One turn moves each row of this set onto another row. After a few examples, where does it send each row asked below?
q_785: 14 1 -16 -2 -1 5 7 -5 -5 0 3 6 -14 18 1 4 -5 -2 11 -18 -20 -7 -8 -9 2 5
 -17 5 20 11 8 0 -2 -1 -11 7 12 -2 -9 -3 0 7 -8 -3 -9 21 1 2 -5 6 1 12
q_605: 7 3 -28 -10 1 12 11 8 -3 12 3 13 -10 12 12 0 -26 -8 11 -10 -7 3 -13 -4 1
 3 7 -1 0 16 5 14 8 12 -7 7 14 5 -2 2 -6 -2 -7 -2 -3 10 -3 -2 -2 11 3 7
q_502: 12 2 -16 -1 -3 5 8 -4 -7 2 3 5 -11 18 0 4 -4 -2 12 -17 -18 -7 -8 -9 2 5
 -17 4 21 12 10 1 -2 0 -13 7 12 -1 -9 -3 -2 6 -8 -2 -8 23 -2 3 -4 5 2 10
q_87: 13 1 -16 -2 -2 5 9 -5 -5 0 1 6 -12 19 0 4 -6 -3 11 -18 -19 -7 -8 -8 2 5
 -17 3 20 12 10 0 -3 -2 -12 6 12 -1 -9 -3 0 6 -9 -1 -8 21 -1 3 -5 7 3 12
q_579: 14 1 -16 -2 -1 5 7 -5 -6 0 3 6 -13 17 2 4 -5 -2 11 -18 -20 -7 -9 -9 2 5
 -17 4 20 11 8 0 -2 -1 -11 7 12 -1 -9 -3 -1 7 -8 -3 -9 22 0 2 -6 6 1 12
q_446: 8 -4 -16 -14 7 24 7 6 -1 1 0 16 -7 9 -7 -3 -18 0 9 -7 -2 9 0 -6 4 10 -4
 -3 -4 16 8 17 -13 3 -7 2 9 -3 5 6 -7 5 -14 -1 -4 5 4 -16 -7 -17 5 18
q_965: 5 -3 -20 -15 5 24 7 6 0 0 3 19 -8 9 -3 -1 -13 2 8 -5 0 10 3 -5 8 9 -4 1
 -5 19 6 14 -12 -1 -8 2 6 -4 5 4 -6 5 -13 1 -4 4 6 -13 -8 -17 9 19
q_162: 6 0 -17 -3 6 25 8 7 -4 -2 9 21 -10 6 2 3 -7 4 12 -3 -1 9 -3 -8 8 7 -8 -1
 -6 20 -1 16 -8 4 -6 5 6 -4 6 5 -7 7 -7 -5 -9 12 4 -18 -5 -22 5 12
q_186: 8 10 19 -7 1 4 9 -2 -4 4 5 -1 -9 1 -7 4 -21 -1 6 -9 19 5 7 -9 6 5 2 -1
 17 16 5 3 6 2 -2 7 7 -11 -1 2 0 5 -6 1 -4 4 7 4 -3 1 4 10
q_298: 12 2 -15 -2 -1 5 7 -3 -5 1 3 6 -11 18 2 4 -6 -2 11 -17 -19 -8 -8 -9 4 5
 -19 4 20 12 9 0 -3 -1 -12 9 12 0 -10 -3 -3 6 -7 -3 -7 22 0 2 -4 6 0 11
q_334: -4 -7 -15 4 3 11 8 3 -3 -2 7 -11 -13 9 11 9 6 -5 -1 -21 7 2 6 -9 -3 1 7
 -1 24 11 12 8 10 7 -10 3 10 5 -3 7 -4 1 -2 -7 -4 0 1 -14 -6 -8 1 6
q_496: 12 2 -16 -1 -3 4 8 -4 -8 2 3 6 -12 18 0 4 -5 -2 11 -17 -18 -7 -8 -9 3 5
 -17 4 21 12 10 1 -3 0 -12 7 11 -1 -9 -3 -2 6 -8 -2 -8 23 -2 3 -4 5 2 10
q_567: 12 11 21 1 2 5 10 -5 -8 2 9 1 -14 -1 -5 5 -16 2 9 -9 16 6 1 -13 2 6 2 -2
 15 15 0 6 10 6 0 7 7 -13 1 3 2 7 -3 -3 -11 9 7 0 -4 -3 1 6
q_538: 7 6 -28 -6 1 12 9 6 -7 13 12 15 -14 11 13 0 -20 -7 9 -13 -9 5 -14 -7 2 4
 7 1 -3 16 1 13 13 13 -7 10 11 0 -2 1 -6 0 -5 -4 -7 13 2 -4 -2 7 0 4
q_76: -2 -8 -13 -1 8 11 4 5 1 -3 6 -13 -14 8 12 8 1 -8 -3 -21 5 0 7 -9 -1 1 5
 0 24 10 10 6 9 6 -10 7 10 6 -5 5 -5 2 -2 -8 -3 -2 5 -16 -7 -7 -3 8
q_319: 10 11 17 1 -1 4 12 -7 -7 1 10 2 -13 0 -5 6 -12 3 9 -9 18 7 4 -11 3 5 4 0
 15 18 1 4 11 3 1 4 5 -15 3 2 4 7 -4 -1 -11 7 7 4 -5 -1 6 6
q_346: 13 5 21 -8 4 4 8 -3 -2 1 2 -1 -12 -1 -5 4 -23 0 8 -7 18 4 5 -10 4 5 2 -1
 17 15 4 6 5 3 0 6 9 -10 0 3 1 6 -7 -1 -6 3 7 2 -5 2 3 12
q_32: 0 -11 -13 -1 7 11 4 6 0 -3 5 -13 -15 7 14 9 1 -6 -1 -19 7 -1 6 -8 -2 1 4
 0 25 9 9 9 8 7 -10 6 11 8 -6 6 -6 2 -3 -9 -3 -1 3 -16 -8 -6 -2 9
q_768: 10 7 17 -9 2 4 8 -3 -1 0 5 1 -12 -1 -3 6 -19 1 7 -6 19 4 9 -8 7 5 2 2 16
 17 1 3 7 0 -1 6 6 -11 -1 0 2 7 -6 1 -5 2 9 6 -6 2 6 12
q_464: 8 3 -27 -12 5 13 9 7 1 10 6 14 -13 12 13 -1 -27 -9 9 -13 -10 3 -14 -5 2
 4 7 0 -3 16 2 11 9 11 -6 9 13 2 -3 0 -4 0 -6 -3 -6 9 3 -4 -3 11 1 8
q_890: 14 7 19 1 -1 5 11 -6 -9 1 5 1 -14 -1 -4 6 -15 4 13 -7 18 6 2 -12 0 5 3
 -1 17 15 1 9 9 6 2 3 8 -12 3 4 4 6 -6 -3 -10 8 3 2 -5 0 5 7
q_599: 11 8 18 1 0 5 9 -4 -8 1 9 2 -15 -2 0 8 -12 5 12 -5 19 5 4 -12 4 4 1 1 16
 17 -2 7 11 4 0 6 5 -12 1 2 2 8 -3 -3 -10 9 6 3 -5 -2 5 7
q_705: 4 -2 -17 -12 4 23 6 10 -5 5 3 17 -5 7 -2 1 -15 2 11 -2 3 9 2 -5 9 8 -8
 -1 -2 17 7 19 -13 3 -11 6 8 0 3 5 -13 3 -12 -3 -1 9 1 -15 -4 -19 6 16
q_138: 6 -1 -16 -1 2 25 12 4 -7 1 4 19 -6 9 -3 0 -9 4 15 -5 0 10 -5 -7 3 8 -4
 -5 -4 19 6 19 -9 6 -6 -1 9 -3 8 9 -6 4 -10 -3 -8 12 -2 -18 -4 -21 8 12
q_820: 7 -13 18 -12 -1 2 2 7 -7 7 5 16 -12 -1 -14 -3 -3 0 2 -9 11 3 3 -8 4 5 6
 3 12 10 11 3 3 6 3 8 5 -4 12 5 -8 4 -15 -1 -3 9 6 -11 -10 -2 0 12
q_280: 3 -10 18 -1 0 4 7 8 1 0 7 22 -10 -2 -4 5 2 1 7 -5 13 -1 -1 -6 9 -2 4 2
 11 17 6 -1 3 4 7 7 3 -1 14 7 -4 6 -5 0 -5 13 3 -13 -5 -2 5 8
q_230: 8 2 -14 -2 8 25 8 6 -4 0 8 19 -8 8 -2 -1 -11 1 10 -8 -4 9 -5 -9 5 9 -6
 -5 -6 18 2 15 -8 6 -6 5 8 -6 6 7 -7 6 -7 -5 -11 12 5 -21 -3 -23 2 12
q_587: 4 -11 20 0 0 5 8 8 0 1 4 20 -9 -1 -7 3 -1 0 7 -7 12 -1 -4 -6 7 -1 4 -1
 12 15 9 2 2 7 8 6 5 -2 14 9 -3 6 -6 0 -6 14 1 -15 -4 -2 3 8
q_749: 8 3 -28 -6 1 12 9 7 -7 12 9 15 -15 10 15 1 -20 -5 13 -10 -8 4 -14 -7 1 3
 6 1 -1 15 0 16 12 14 -7 10 12 2 -2 1 -6 0 -6 -6 -7 14 -1 -4 -3 8 0 5
q_784: 4 -12 14 -13 -3 2 2 7 -5 6 8 18 -14 -1 -11 0 1 1 2 -7 13 3 6 -7 7 4 6 7
 11 12 9 1 5 3 2 8 2 -5 12 3 -8 5 -14 0 -2 8 8 -8 -12 -2 4 12
q_38: 2 3 -19 -1 2 25 12 3 -5 1 8 21 -6 11 -5 1 -6 2 11 -8 0 12 -3 -6 6 9 -3
 -4 -5 21 5 14 -8 4 -7 0 7 -6 8 7 -5 5 -8 0 -8 11 2 -16 -3 -21 9 11
q_739: 12 2 -16 -2 -2 5 9 -5 -5 0 1 6 -12 19 1 4 -6 -3 11 -18 -19 -7 -8 -8 2 5
 -17 4 20 12 10 0 -3 -2 -12 6 12 -1 -9 -3 0 6 -8 -1 -8 21 -1 3 -5 7 3 12
q_208: 4 -10 16 -12 -2 2 3 7 -6 9 8 17 -12 1 -14 -2 -1 -1 -1 -10 11 4 5 -8 6 5
 7 4 10 11 12 0 4 4 1 9 3 -6 12 4 -9 4 -13 1 -2 9 8 -9 -9 -3 1 11
q_756: 10 6 19 -7 0 4 9 -1 -5 3 2 -1 -10 -2 -3 6 -21 2 10 -4 21 4 7 -9 6 4 0 1
 19 16 3 7 6 3 -2 6 8 -8 -1 2 -1 6 -7 -1 -3 5 3 5 -5 3 5 11
q_568: 8 1 -29 -12 3 13 9 7 0 9 5 15 -14 10 16 1 -25 -7 11 -10 -8 2 -12 -5 4 3
 6 2 -2 16 0 13 8 10 -6 9 12 3 -3 0 -4 1 -6 -3 -5 9 1 -3 -4 12 2 9
q_460: 10 3 -28 -7 1 13 11 3 -5 11 6 15 -15 12 11 -1 -21 -6 12 -14 -10 5 -15 -7
 -2 5 10 -1 -3 15 2 14 12 13 -5 5 13 0 1 2 -3 0 -8 -4 -9 11 -1 -4 -4 9 2
 6
q_932: 12 2 -15 -2 -1 5 7 -3 -5 1 3 6 -12 18 2 4 -6 -3 11 -17 -19 -8 -8 -9 4 5
 -19 4 20 12 9 0 -3 -1 -13 9 11 0 -10 -3 -2 6 -7 -2 -8 22 0 2 -4 5 1 11
q_886: 6 -14 16 -12 -3 2 2 8 -7 7 5 18 -13 -2 -10 0 0 2 4 -6 13 3 5 -8 6 3 5 6
 13 10 10 4 3 5 1 8 4 -2 12 5 -9 4 -15 -2 -1 10 4 -9 -11 -2 2 12
q_210: 2 2 -17 -12 5 22 7 9 -4 6 6 16 -3 10 -7 -2 -15 -2 6 -7 0 10 2 -5 9 10 -5
 -2 -5 17 9 13 -12 2 -12 7 8 -3 3 5 -12 3 -11 -1 -1 7 4 -15 -3 -21 4 15
q_480: 2 -12 -15 1 7 12 6 2 1 -6 5 -10 -19 7 15 8 5 -4 0 -20 4 0 5 -9 -4 1 7 0
 23 10 8 9 10 6 -7 2 10 5 -3 7 -1 4 -3 -9 -7 -2 4 -16 -11 -6 0 9
q_505: 8 3 -31 -7 -1 12 11 3 -5 10 8 17 -16 11 13 0 -18 -5 12 -12 -9 5 -13 -6 0
 4 9 2 -3 17 1 13 12 11 -6 5 11 0 0 1 -2 0 -7 -3 -8 11 0 -2 -5 10 5 6
q_603: 2 -10 -13 2 8 12 6 1 1 -5 6 -11 -18 9 12 7 3 -6 -2 -23 3 1 4 -10 -6 2 7
 -1 22 9 9 7 10 7 -7 3 10 3 -2 7 -1 3 -3 -8 -8 -2 6 -17 -10 -7 -2 8
q_876: -1 -11 -14 -1 5 11 8 1 0 -4 0 -13 -14 10 9 6 1 -7 -1 -23 6 1 5 -7 -6 1 9
 -2 24 10 14 8 8 6 -8 0 11 6 -2 8 -2 1 -5 -6 -4 -3 2 -15 -9 -4 2 10
q_5: 1 -7 18 0 -1 4 9 7 2 1 8 21 -9 1 -7 3 1 -1 4 -9 12 1 -2 -6 9 0 6 0 10 17
 8 -3 4 4 7 7 3 -4 14 7 -3 6 -5 3 -6 12 5 -14 -3 -3 5 7
q_197: -2 -9 -13 4 4 11 8 3 -4 -1 4 -12 -13 9 11 8 4 -5 1 -21 7 1 4 -9 -5 1 6
 -2 25 10 12 11 10 9 -10 3 12 7 -2 7 -5 0 -3 -8 -4 1 -1 -15 -7 -7 0 6
q_591: 4 -8 21 0 1 4 8 8 1 1 7 20 -9 0 -8 2 -2 -2 4 -9 11 0 -4 -7 7 0 5 -2 11
 16 9 -2 3 6 7 8 5 -3 14 8 -4 6 -5 1 -7 13 4 -16 -3 -3 1 7
q_590: 3 5 -30 -10 0 12 11 7 -2 12 6 15 -10 13 12 1 -24 -8 9 -12 -7 4 -11 -3 4
 3 8 0 -1 18 4 11 9 10 -8 8 12 3 -2 1 -5 -2 -6 0 -3 10 0 -1 -1 11 5 7
q_130: -2 -11 -16 -1 4 11 8 1 1 -4 2 -11 -15 9 11 8 3 -5 0 -21 7 1 7 -7 -4 1 9
 0 24 11 13 8 8 5 -8 0 10 6 -2 6 -1 2 -5 -5 -3 -4 2 -13 -9 -4 4 10

q_208 moves to -> q_5
q_768 moves to -> q_599
q_496 moves to -> q_739
Now these:
q_876 moves to -> q_603
q_446 moves to -> q_230
q_605 moves to -> q_460

